In the rows, zero is written as 128.
Each path below is one point turned by a fixed rotation once a step. After each direction that follows a path, write how fast that rotation turns it, in deg/step (0 if it stays still).
Each turn is a multiple of 5 degrees from 10 to 175, or 0.
Each row of a path follows its step; steps can be skipped.
Path 1:
step 1: [124 133 134 125 125 128 133 109 130 122 126 129 126 120 122 128 128 138
 119 133 138 131 124 136 131 124 122 131 139 131 125 126 125 138 132 131
 128 128 131 129 136 127 131 123 119 126 133 130 121 132 136 128 126]
step 9: [133 128 130 120 131 119 123 128 127 133 122 126 129 125 140 134 130 127
 125 134 128 125 118 135 139 132 127 121 139 120 130 125 125 132 135 131
 123 132 118 129 138 127 131 130 120 121 132 131 118 126 134 135 125]
step 17: [127 122 137 127 141 127 129 120 131 125 128 135 125 122 138 138 134 124
 123 128 134 141 133 132 133 134 134 126 126 120 128 120 129 138 137 121
 123 125 128 130 125 130 130 125 119 125 126 120 122 123 133 125 131]
step 23: [117 131 123 117 134 114 127 128 126 124 121 132 123 125 122 129 136 123
 129 134 131 129 127 129 129 122 128 124 132 132 141 128 136 136 129 119
 118 126 138 134 131 124 131 128 126 115 126 130 130 126 132 130 126]
step 26: [134 130 134 133 136 123 127 121 129 124 118 127 126 121 127 127 119 121
 121 130 130 132 118 124 134 123 129 136 127 119 134 120 127 127 123 127
 112 124 138 133 125 121 136 130 126 136 126 132 122 131 128 126 128]
step 31: [123 128 124 132 128 125 134 120 130 129 121 126 125 128 133 137 134 114
 126 131 128 130 124 123 126 120 136 135 129 125 136 121 127 135 128 127
 126 124 129 129 129 126 141 125 121 125 138 136 130 128 119 142 127]
step 32: [116 129 122 118 129 128 126 123 136 133 126 123 122 130 122 129 122 135
 124 130 127 126 117 127 126 123 131 137 125 116 138 124 124 129 129 116
 129 136 127 129 131 132 141 126 131 124 132 130 122 123 129 120 126]
step 34: [136 132 121 136 133 125 136 119 125 124 123 118 132 117 122 128 130 129
 131 121 128 124 124 132 131 128 129 122 135 118 131 129 138 136 125 130
 119 124 131 133 125 123 130 128 120 123 130 124 132 134 138 139 131]
step 36: [126 125 126 120 129 127 132 121 137 133 130 137 132 137 126 129 139 126
 119 140 127 134 127 131 141 127 119 136 125 120 134 125 125 135 134 131
 129 130 129 127 136 132 130 128 128 118 130 129 122 125 123 136 127]
step 37: [127 123 128 124 128 122 133 121 130 133 120 129 129 127 129 127 124 133
 115 121 130 124 131 127 128 126 128 126 131 113 143 137 130 138 127 124
 120 122 123 126 121 136 130 126 125 129 121 133 121 119 122 133 124]
Speeds:
[130 128 127 128 127 129 128 129 128 131 124 130 128 130 129 128 127 126
 126 129 129 126 128 128 130 126 128 130 125 128 129 128 127 128 127 128
 128 127 124 126 130 126 127 129 129 130 129 129 127 130 128 130 127]
65
[130 129 125 128 128 128 128 129 126 125 128 128 129 128 129 127 127 128
 128 129 131 126 128 127 125 128 127 132 127 125 128 127 126 128 128 126
 129 128 129 128 128 127 129 126 126 130 129 129 129 127 125 125 129]
55
[130 125 129 127 128 129 128 128 126 129 128 124 129 129 130 129 128 127
 130 126 125 126 125 128 125 127 128 128 130 127 128 131 129 128 130 129
 129 127 127 128 128 128 127 128 126 128 129 128 128 128 126 131 125]
115
[129 127 129 127 128 128 125 128 130 126 128 128 127 128 131 127 128 126
 132 127 130 126 130 128 128 129 127 126 129 130 130 128 126 128 132 127
 128 129 128 126 127 127 126 129 128 129 128 128 124 127 129 128 131]
10
[129 126 127 126 129 126 129 126 128 128 128 130 128 128 130 128 130 129
 127 127 129 127 125 128 128 130 128 128 126 131 128 127 128 129 125 130
 129 127 128 130 128 124 128 124 129 126 128 127 126 128 127 128 130]
135
[127 128 130 128 129 129 126 127 129 126 126 128 128 130 130 129 127 133
 125 131 128 127 127 129 128 129 130 128 126 126 126 130 128 130 131 130
 129 130 127 126 128 128 127 128 129 127 127 128 129 126 128 128 129]
90
